|  1.230 |  3.959 |  3.423 |  3.330 |  3.728 | -0.005 | -1.224 | -1.424 |  0.493 | -0.857 |  3.676 |  2.890 | -1.968 | -4.020 |  0.982 | -5.812 | -1.710 | -7.900 | -0.561 |  0.508 |  0.900 | = k50
| -0.691 |  2.920 | -1.424 |  3.840 |  3.115 | -1.055 | -1.924 | -1.696 |  2.375 | -0.037 |  2.523 |  5.143 |  0.800 | -3.763 |  2.900 |  2.376 | -1.263 | -1.425 |  0.471 | -1.722 |  1.376 | = k357
| -1.287 |  2.297 |  2.734 |  3.700 |  2.994 | -1.191 | -2.224 | -1.428 |  3.104 |  0.180 |  2.168 |  2.375 |  1.566 | -3.444 |  3.632 | -4.664 | -0.882 | -8.542 |  0.692 | -2.306 |  1.507 | = k997
common k50 k357:   | -1.424 |
tags:
| -1.225 | -> k650
| 1.230 | -> k832
| -1.263 | -> k720
| -0.882 | -> k757
| -1.224 | -> k229
| 1.231 | -> k620
| -1.710 | -> k575
| -1.709 | -> k388
key k50 17:   k575
find: | -0.691 |  2.920 | -1.424 |  3.840 |  3.115 | -1.055 | -1.924 | -1.696 |  2.375 | -0.037 |  2.523 |  5.143 |  0.800 | -3.763 |  2.900 |  2.376 | -1.263 | -1.425 |  0.471 | -1.722 |  1.376 |  k357
common k357 k997:   | 2.375 |
find: | -1.287 |  2.297 |  2.734 |  3.700 |  2.994 | -1.191 | -2.224 | -1.428 |  3.104 |  0.180 |  2.168 |  2.375 |  1.566 | -3.444 |  3.632 | -4.664 | -0.882 | -8.542 |  0.692 | -2.306 |  1.507 |  k997
len: | -1.287 |  2.297 |  2.734 |  3.700 |  2.994 | -1.191 | -2.224 | -1.428 |  3.104 |  0.180 |  2.168 |  2.375 |  1.566 | -3.444 |  3.632 | -4.664 | -0.882 | -8.542 |  0.692 |  19

| -0.037 |  0.039 | -0.168 | -0.052 | -0.157 |  0.168 | -0.266 | -0.059 |  0.190 |  0.229 |  0.364 |  0.023 | = k371
|  0.942 | -0.616 |  3.362 |  1.354 |  3.082 | -3.656 |  5.177 |  1.010 | -4.323 | -4.772 | -7.098 | -0.022 | = k819
| -0.009 | -0.027 |  0.023 | -0.045 |  0.018 |  0.004 |  0.099 |  0.047 |  0.006 | -0.040 | -0.102 | -0.100 | = k124
|  9.666 |  8.344 |  8.734 |  5.227 |  7.651 |  1.463 | -5.432 | -6.784 | -1.552 |  3.166 | -4.113 |  1.928 | = k36
|  0.830 | -0.043 |  2.915 | -3.809 |  1.585 |  3.140 |  4.617 |  1.447 |  3.927 |  0.893 | -5.432 | -7.940 | = k808
| -0.054 |  0.019 | -5.431 |  0.013 | -0.162 |  0.055 | -0.257 | -0.055 |  0.053 |  0.134 |  0.354 |  0.138 | = k823
| -0.025 | -0.038 |  0.003 |  0.019 |  0.017 | -0.088 |  0.068 |  0.036 | -0.097 | -0.102 | -0.090 |  0.020 | = k690
find: |  0.830 | -0.043 |  2.915 | -3.809 |  1.585 |  3.140 |  4.617 |  1.447 |  3.927 |  0.893 | -5.432 | -7.940 |  k808
len: |  9.666 |  8.344 |  8.734 |  5.227 |  7.651 |  1.463 | -5.432 | -6.784 | -1.552 |  3.166 | -4.113 |  1.928 |  12
common k808 k36:   | -5.432 |
tags:
| 8.734 | -> k791
| 0.003 | -> k772
| 8.344 | -> k771
| -0.168 | -> k339
| 3.362 | -> k646
key k36 3:   k791
find: | -0.009 | -0.027 |  0.023 | -0.045 |  0.018 |  0.004 |  0.099 |  0.047 |  0.006 | -0.040 | -0.102 | -0.100 |  k124

| -6.209 |  4.162 | -0.479 |  1.143 | -3.210 | -7.886 | -4.189 | = k252
|  4.976 | -3.804 | -1.698 |  3.575 |  7.720 |  6.899 |  3.016 | = k469
| -0.294 | -1.399 |  5.771 | -7.210 | -1.591 | -3.294 |  1.832 | = k525
|  0.969 |  3.016 | -1.367 |  0.305 | -0.028 |  3.847 |  1.614 | = k841
| -6.816 | -1.060 | -0.341 | -1.448 | -6.924 | -5.489 | -1.422 | = k785
| -2.199 | -0.948 |  0.735 | -2.168 | -6.322 | -4.081 | -0.287 | = k380
tags:
| 4.161 | -> k431
| -3.804 | -> k843
| -1.422 | -> k732
| 4.162 | -> k617
| -1.060 | -> k792
| -3.805 | -> k119
| -1.399 | -> k500
| -1.061 | -> k266
key k785 2:   k792
len: | -6.209 |  4.162 | -0.479 |  1.143 | -3.210 | -7.886 |  6
len: | -0.294 | -1.399 |  5.771 | -7.210 | -1.591 | -3.294 |  6
find: | -6.209 |  4.162 | -0.479 |  1.143 | -3.210 | -7.886 | -4.189 |  k252
common k469 k841:   | 3.016 |

| -4.201 | -8.472 |  2.251 | -3.026 | -1.767 |  3.159 |  5.344 |  3.755 | -4.012 | -1.118 | -2.678 | -1.368 | -1.412 |  0.228 | -5.629 |  1.444 |  1.369 | : k614
| -5.038 | -9.115 |  3.380 | -3.189 | -1.381 | -4.012 |  4.416 |  4.118 | -5.034 |  0.398 | -1.723 |  0.244 |  0.766 | -0.336 | -3.100 |  0.013 |  2.326 | : k805
|  4.487 |  9.773 | -3.055 |  2.847 |  0.717 | -2.891 | -4.362 | -3.519 |  5.316 | -0.572 |  1.771 | -0.085 | -0.674 |  0.685 |  3.211 | -0.174 | -1.685 | : k574
|  3.012 |  6.673 | -4.539 | -2.519 |  3.853 | -5.134 | -2.560 | -2.998 | -0.144 | -4.395 | -2.872 |  0.114 | -4.800 | -2.902 | -0.569 | -0.335 |  4.816 | : k120
| -4.201 | -8.472 |  2.251 | -3.026 | -1.767 |  2.890 |  5.344 |  3.755 | -4.012 | -1.118 | -2.678 |  0.073 | -1.412 |  0.228 | -5.629 |  1.444 |  1.369 | : k101
| -5.038 | -9.115 |  3.380 | -3.189 | -1.381 |  2.526 |  4.416 |  4.118 | -5.034 |  0.398 | -1.723 |  0.244 |  0.766 |  3.798 |  3.452 | -0.065 | -4.418 | : k179
common k614 k805:   | -4.012 |
key -> tag
| 1.771 | -> k873
| -3.055 | -> k332
| 1.770 | -> k253
| -1.722 | -> k995
| -1.723 | -> k445
key k574 11:   k873
len: | -4.201 | -8.472 |  2.251 | -3.026 | -1.767 |  3.159 |  5.344 |  3.755 | -4.012 |  9
find: |  3.012 |  6.673 | -4.539 | -2.519 |  3.853 | -5.134 | -2.560 | -2.998 | -0.144 | -4.395 | -2.872 |  0.114 | -4.800 | -2.902 | -0.569 | -0.335 |  4.816 |  k120
find: |  4.487 |  9.773 | -3.055 |  2.847 |  0.717 | -2.891 | -4.362 | -3.519 |  5.316 | -0.572 |  1.771 | -0.085 | -0.674 |  0.685 |  3.211 | -0.174 | -1.685 |  k574
find: | -5.038 | -9.115 |  3.380 | -3.189 | -1.381 | -4.012 |  4.416 |  4.118 | -5.034 |  0.398 | -1.723 |  0.244 |  0.766 | -0.336 | -3.100 |  0.013 |  2.326 |  k805

